Small tables with named rows and columns. After each table, cells are looked up by row and column.

Table fus
,legep,guteki,kule,pesoki,dilol,pifafuf,kuz,nosab
sekodu,-55.053,-29.992,-14.532,67.330,-4.412,28.045,6.627,74.160
regara,75.428,74.021,27.453,-76.022,-19.693,-15.256,73.619,15.600
notigo,-32.019,-85.455,-79.591,29.755,33.104,32.201,-11.381,-61.590
gif,-45.389,-66.272,55.453,32.070,-25.692,-39.246,49.186,-74.796
bogo,-17.999,-64.763,-27.065,-53.145,-29.311,-77.238,-52.498,-83.175
keme,-2.939,65.734,67.945,-72.573,-42.036,16.039,17.056,-21.899
vur,-28.798,58.359,73.398,-92.173,55.816,-69.330,-64.257,48.177
fota,-54.661,39.310,75.565,-55.649,33.104,-42.826,44.662,68.248
nusu,-56.121,-23.923,-71.647,-71.784,-0.235,61.668,-59.259,-79.817
tiz,-35.491,-19.259,3.929,-35.899,-7.572,-21.080,-11.590,-57.174
defes,0.929,19.953,-12.691,-26.273,20.985,65.847,-33.978,-12.667
lunugo,-72.418,-51.656,-68.416,-56.230,21.364,69.305,-90.512,-50.943

What is the guteki of gif in fus?
-66.272
What is the dilol of fota in fus?
33.104
What is the dilol of sekodu in fus?
-4.412
What is the guteki of fota in fus?
39.310
What is the kule of regara in fus?
27.453
What is the guteki of keme in fus?
65.734
What is the kuz of fota in fus?
44.662
What is the pesoki of defes in fus?
-26.273
What is the kule of defes in fus?
-12.691
What is the nosab of defes in fus?
-12.667
What is the kule of gif in fus?
55.453
What is the legep of notigo in fus?
-32.019
What is the pifafuf of gif in fus?
-39.246
What is the pifafuf of lunugo in fus?
69.305
What is the guteki of sekodu in fus?
-29.992
What is the pesoki of notigo in fus?
29.755
What is the kule of lunugo in fus?
-68.416
What is the kule of sekodu in fus?
-14.532
Row with the largest kule: fota

repodi.tsv
	pizo	gogozu	mon	medemu	ledase	neze
vumigip	-483	-678	556	488	-739	-142
vop	-408	-578	585	-382	-722	-61
sefovem	-537	-730	341	170	-734	-38
gavobis	-379	313	717	-310	-703	-418
fabezuf	-491	-735	316	390	-744	22
tafavaz	-555	-425	716	765	-662	-546
bapetak	-320	-688	337	674	-737	68
duk	-491	-684	549	553	-730	-132
melug	-567	-730	398	30	-729	-85
zus	685	468	-644	-748	278	744
nofopit	-546	-631	655	699	-713	-452
zuvupi	-742	-744	806	-744	810	-749
rir	156	-571	-276	-744	-701	581

What is the medemu of melug in repodi?
30
What is the ledase of rir in repodi?
-701
What is the medemu of tafavaz in repodi?
765
What is the neze of gavobis in repodi?
-418
What is the neze of fabezuf in repodi?
22
What is the pizo of tafavaz in repodi?
-555
What is the neze of rir in repodi?
581
What is the ledase of zuvupi in repodi?
810

Table dit
cols = nos, rof
famulez: [68.87, 68.42]
pesel: [-62.03, -60.70]
ziseraz: [49.68, 50.59]
putuvaz: [80.39, 80.87]

pesel, rof: -60.70
putuvaz, rof: 80.87
putuvaz, nos: 80.39
famulez, rof: 68.42
pesel, nos: -62.03
ziseraz, rof: 50.59
ziseraz, nos: 49.68
famulez, nos: 68.87

niza:
	tumonir	bop	nefavod	metib	melas	gokudi	zud
rizofi	0.65	0.65	0.63	0.66	0.64	0.67	0.62
nagef	0.71	0.75	0.67	0.66	0.53	0.58	0.73
nupi	0.08	0.69	0.65	0.78	0.54	0.78	0.76
gora	0.69	0.65	0.63	0.61	0.66	0.83	0.73
novaro	0.67	0.64	0.59	0.65	0.60	0.66	0.69
fako	0.74	0.73	0.66	0.66	0.46	0.53	0.81
todota	0.52	0.43	0.78	0.70	0.71	0.61	0.49
tanilup	0.67	0.65	0.64	0.64	0.69	0.70	0.70
val	0.59	0.74	0.49	0.56	0.41	0.55	0.89
sef	0.66	0.64	0.68	0.66	0.69	0.67	0.61
mup	0.67	0.68	0.65	0.76	0.70	0.67	0.63
pusara	0.65	0.61	0.68	0.66	0.69	0.69	0.63

zud of nagef = 0.73
tumonir of mup = 0.67
metib of nupi = 0.78
gokudi of tanilup = 0.70
tumonir of nagef = 0.71
melas of fako = 0.46

fov:
	biroro	suvofa	baz
vufepod	0.55	0.58	0.53
gimuzus	0.62	0.28	0.25
bapu	0.52	0.60	0.61
sitakiv	0.56	0.57	0.59
zozoli	0.62	0.23	0.29
votuk	0.65	0.41	0.55
kem	0.48	0.32	0.86

What is the baz of bapu in fov? 0.61
What is the suvofa of zozoli in fov? 0.23
What is the baz of zozoli in fov? 0.29
What is the suvofa of gimuzus in fov? 0.28
What is the biroro of bapu in fov? 0.52
What is the suvofa of sitakiv in fov? 0.57
Which row has the largest baz? kem

zasuza:
         lubam  vune  toko  dem
reb        109   108   122  161
nofin      173    77   127  182
zub        116   148   151  118
nofiv      120   149   159  116
noz        152   194   151   84
susizez     76   121   141  144
tuv        116   186   122   96
belide     104   160   142  110
bizatob     77   121   143  145
zor        169    87   112  179
roreb      237    37    57  236
sig        212    49    89  220
gov         70   136   154  129

What is the toko of gov in zasuza? 154
What is the toko of sig in zasuza? 89
What is the vune of susizez in zasuza? 121
What is the lubam of roreb in zasuza? 237
What is the dem of nofiv in zasuza? 116
What is the lubam of belide in zasuza? 104
What is the toko of tuv in zasuza? 122
What is the vune of gov in zasuza? 136
What is the toko of nofin in zasuza? 127
What is the dem of gov in zasuza? 129
What is the dem of nofin in zasuza? 182
What is the dem of roreb in zasuza? 236
Which row has the largest lubam? roreb

